Each path below is one point turned by a fixed rotation once a step. After each direction that follows a path, write how fast that rotation turns it, in degrees a step (0 if it stays still).
Each turn is a multiple of 5 degrees from 10 to 175, or 0.
Each row of a path follows its step; steps can be skipped.

step 3: [ 15   1  -2   0  21  -7  -8 -11 -11  15 -10  18   8  -3  -2  16   6  37
  -7 -26 -28  18  17 -12  -2   9   9   5 -29  24   3  12   7   5 -14 -10
   6]
step 4: [ -5   3 -15  -3  19  -2  -8   1 -30  32   8 -24 -24 -18  -5   7 -26  17
  -3  -9  11   3 -17   4  -4  -1  27  11  21  -1   0   6  20  16   0  -7
   4]
step 7: [ 11  37  -4  -9  -2 -14  -7 -11  10   4   2  36  18 -14  10   9  24  27
 -17  -6 -17   7  -1 -12 -18   7   3   5 -23  -1   2   7  18  -2 -10   0
 -11]
step 9: [ 24  -5   5 -10  -3  -8  -9 -24  -1   4   3 -12 -12  -7  12 -19  22   0
 -24  11  21 -16  -8  20  21 -18  -8   5 -13   5   5   9   6 -16 -16  15
  35]
step 10: [  9 -17  19  -5  -4 -21   7  10 -32  11 -27  -7   4  -7  12   0  11  -7
 -10  -7 -20  -4   9  15 -15 -10 -20  -9  32   1  16  13 -25  -3  -3  23
   2]
step 12: [  6   5  -5  17  -3  25 -19   1 -18  18   2 -16 -11 -12  22   5 -27   7
  -5  -4 -20   3  15  22 -13  19  -2  20  13   5 -12  12  21   9   2 -28
  -1]
step 14: [-10 -11   6  -4  16 -17  11   4 -23  15 -22 -26  21 -11  12  11  21  -6
 -10  -7  -2 -15  21 -11 -26  -6  13 -16  12  20  21  22  -7  -1   5  -1
   2]
step 20: [ 28  -1   3   8 -26  11   1 -43 -20   4 -11  -9   0   0  19   0 -16 -15
  13  -7 -13  25   4  15   3   9  -5   4   2  14  -3  13  12  10  -9 -12
  22]
step 21: [  4  -6  22  -8   8   5 -15  12 -20  15 -29   4 -27  -3  11   6 -22   0
  21  12   7  -8  -6  31   6  -7  -2   7 -25  17  -2  16   1  10  -8  16
 -23]
Speeds:
[ -5   8  -3  -5   6   1   6  -5   3  -7   0  -2   7   6   7  -2   5   4
   2   9   6  -3  -1  -8  -2  -5   2   5   8  -4  -2   6   8  -7  -4   1
 -10] : 40
[10 10 -6  1 -1  5 -3  6 -3  4 -2  2 -9  4  2  3 -3 11  5  6 -1 -9 11 -4
  6  4  5  1 -5  0 -6 -2 -2  2 -5 -3 -2] : 80
[ -6  -5  -4  -7   4   7  -4  -3  -1   3  -5  -1 -10   1  -5  -1   1  -2
  -8  -8   1 -11  -5   0   0   1  10   5   1   3   0  -3  -2 -16   0  -4
   1] : 80
[  1  -9  -5  10  -2  -4  -3   5   2   9   1   0   2   7   3   9  -2  -5
  -3   2   1  -1   3  -1   3   9  -3   4  13   7   5   8  -1  -2  -1   0
 -10] : 170
[  4  -2 -10  11   6   0   3 -13   3  -4   5   2  -3 -12   1  -5  -1   5
   1  -6   7  -3  -2   4  -4   5   0  -2   4  -4  -3  -3  -5   6   1  -6
  -8] : 95
[  8  -3  -4 -10   8  -3  -4   2   4  -2   6  -2  -1   1   0  -1  -2   4
  -9  -6  -1   6  12   3  -1   4   5   6   3 -10   6   0   3   3   3  11
   1] : 10
